The rows below come in pairs that one turn or mirror swaps. Which row does each named row swap with?
fosam: [ 10 -15 -36 -12  -4  23  49  43 -17   7 -18  -1  -5 -10  -4   2 -22 -10
   6]
zifa: [ 13   8 -19  -9 -18  -4  17  27  27  15 -12  -8 -32  -3 -19 -14   0   0
  33]
fuded: [  2 -13   7   0   4  -3  -5  20 -52  -2   7  -6   5  45  -6   5 -24 -12
  28]
sugi: [  2  17  -3 -32  -9   0  28  23   5  50  26 -23  -5  -4  -5  -9  17 -28
  -2]
Fusu: [ 24 -26   9 -15   9 -11   6  20 -10   4 -20  29  -2   3  20 -45  33 -11
  25]
venok: [ -2  -6 -15  22  13  -8 -10  25 -16   8  -8 -13   4 -39  -5  -3  -3 -39
   8]
mek: [  0 -31   5  -8 -13   0  -4  20  53  25  -3  21   4  23  -4 -12   7   5
   5]
Dezu: [ -4  14 -20 -10 -11   2  14  25 -17  64  -5  32   5  15   8 -25  15  -6
  -1]
ketos: [  0 -10  -3 -27 -14  -1  14  19  13  24  10  17  -3  73  -1 -13  -2 -15
  -9]
linas: [  4 -14   6 -20 -30   4   8  12   7  -2  -2  12   6 -41   8  -3 -32 -15
 -12]
fene: [  9 -26  12 -37  -8  -4  18  57 -15  19 -27  -2  -9  14 -14   6  35 -23
   9]
nisit: [  6  31  -4   3 -17 -33  17   7  16  17  16   1 -19  -4 -20  -6  18 -19
 -16]
kot: [ 16  -6  23  -5 -17   7  -3  19 -64  14  11   4  -3  25  -6 -21   5 -24
 -15]
movet: [ 18   8  11 -18  -3  -9 -14  26 -37 -26  16   8  14  14  -8 -22   9 -30
  22]
dupin: [  4  12  -6  11  -7   7   9   4 -28  -9  26  48  14  10 -23   5  -2 -14
  15]
Mas: [  8 -37  -7  10 -18   4  17  34  36  32 -13 -28   2  24   0 -13  -4  -2
   6]
Sagez: [  5 -33 -11  -1   1  20  11   5 -22 -17 -12  28  25 -10 -13   7  -1  14
   8]
Seru: [ 11 -52 -10  12 -16  12  17  14 -43  15   1   1  17  10 -22   7   3   9
  23]
Feko: [ -6  -4  19   8  -3   8  12  12 -46  -5 -26   8   6   7 -14   4  31   4
  -5]
gumiv: [ 21  -7  -8 -23  15 -15 -13  23 -53  12   3 -10  -9   5 -13 -20 -27 -30
  17]
Dup: [  0 -36  -3 -13  -2  -3  17  33  34 -12 -21   5  -8  13  -5 -34 -18 -10
  -9]
teb: [  4 -13   4 -14  -4   4  -6  36 -11  42   4  15  -3  15  -8 -18  59 -31
   3]
vilut: [  2 -52  12 -11 -38  -6  -2  30  -2  46  22  -5  18  29  -9   1 -10   2
  -7]
vopam: [  4 -20 -15   4   3  15  18   9 -24   5 -12  -1  36   2   6   3 -46 -17
  -2]
ler: [ -2 -40   1 -13  14  25  28  18 -44   4 -18  24  15   0 -10   2   8 -21
   0]
pozen: [  2 -26   2 -19 -15   0  18  12  11  63   7  25  16  44   1 -12   2  -9
  -7]
nuvo: [ 10  -5  -1   8 -23  -7 -11  10  33  15  26  -7 -31  30 -16  -6   2  -3
  -7]
Fevu: [ -1  16  10 -18  15  -1   4   6 -58  -1  -7   7  -7  -7   2 -13  12 -19
  -7]
pupi: [-13 -10  16 -27  -3  -5  -9  54 -20   4  -2   4   7 -22 -12 -44 -10 -38
   3]
Pali: [  2 -47  -9 -29  -9   5   2  14 -27 -17  37  -4  -9   2 -25  -6  17 -12
   4]
peku: [ -1 -21 -15   1   5   7 -19   7 -18  10  15  -3  24 -11  20 -24 -29 -41
 -16]
keted: [ -9 -25  15 -44 -13 -18   7   8 -14  22 -12  36  -4  16  14 -31  13  12
  10]
fitis: [ -1   5  -8   3  -8  16  11  24 -41 -27  15  -2   4  17 -10  -1   2  13
  28]
Vof: [-13  27  15  21 -15 -13  16  17   6  39   7 -23  -7   1   9 -23 -11 -23
   4]
gorad: [-18  -6 -15 -17 -10  -7  -2  -4 -39  10   9  20  20 -12 -48 -12   6 -14
  -1]
mifo: [ 11 -60  -7 -25  -2  -4   9   8   8  40  32   9  -7  27   4 -19   3 -21
  23]
led: [  5  11   5   2 -24   8  24   7  15  36  17 -20 -14  27  -3  21   1 -16
 -15]
Tav: [  6  -2 -17  -5 -16  15  33  -3 -44   9  11  18  27  13 -25   1 -19   5
  -6]
roza: [  1  14 -10 -29 -20   4 -14  15  31  17 -20  -4  11  16 -19 -39   3 -33
   4]
kem: [ 10 -33   5 -11 -21  16  28  -4 -15  10  17  42  11 -12 -23 -10  10   6
  30]
mibu: [ -3  -9  38  17 -19  -4 -28  20  31  24   6   0   2   6 -11  -8  -1 -23
   9]
Gafom: [ -8   2 -18   9 -15 -36 -12   2 -13  13   3  -4 -11 -19 -17  18 -11 -22
  21]
mun: [  0  17  25 -13 -10  -9 -18  29  17  41  18   1 -12  -9   4 -16  -4 -33
   0]
zovo: [ 18 -18 -13   1 -23   8  25   2 -24  15 -35 -24  20   8   8  -3 -15   8
  16]
bafud: [  5   2   6 -18 -12  -9  18 -14 -14  41  -5  14 -17 -26 -10 -34  25 -24
   0]
logil: [  9  -8  -1 -13 -14  -5   4  12  35  23   8  -3  17  49  -1 -30 -28 -14
  -1]
Zerid: [  7 -21   3   5  -9  -7  18  37  10   7  19  25   3 -46 -10  -4   5 -21
 -17]
Ruzag: [  1 -47  -5  -9  -2  -2  21  31 -27  -1   9  13   2  53   1  12  21 -27
  -1]
dile: [  6 -39   5 -22 -18   5 -19  32 -29  -4  -1  11 -10 -21  -7   4 -36   0
   0]
Rof: [ -6 -30  10  -3   5   0   7  23  43  48  -6  15  -2   1  -4 -10 -14 -31
  16]
rer: [  2  -2  -2 -41 -26  -1 -13  34 -13   2  -2  -6   6  30  -3   3  44 -29
   2]
bok: [ 13 -10 -19  26 -17  -1  28  19  15  20  -1   3  -2   7   5  25 -21 -30
  32]
roviz: [ -1  11  -1  -1   3  -4   4  14  34 -10   1  14  -1  42   2 -20   4 -28
 -16]
keper: [  0   4 -19   9 -11  18  27  -8 -18  -1  17  10  16   5  -7  17 -39 -16
  16]
zato: [  8 -38   7  -2  -4 -20   5   6  -3  20   0 -14  -5 -30 -13  19  -3 -37
  29]
rivum: [-12 -14  12 -35 -17   3  23   2  14  35 -11  -2 -15   1  18 -12  27  15
  13]

Swapped with dile: rivum
Swapped with nuvo: fitis
Swapped with dupin: roviz

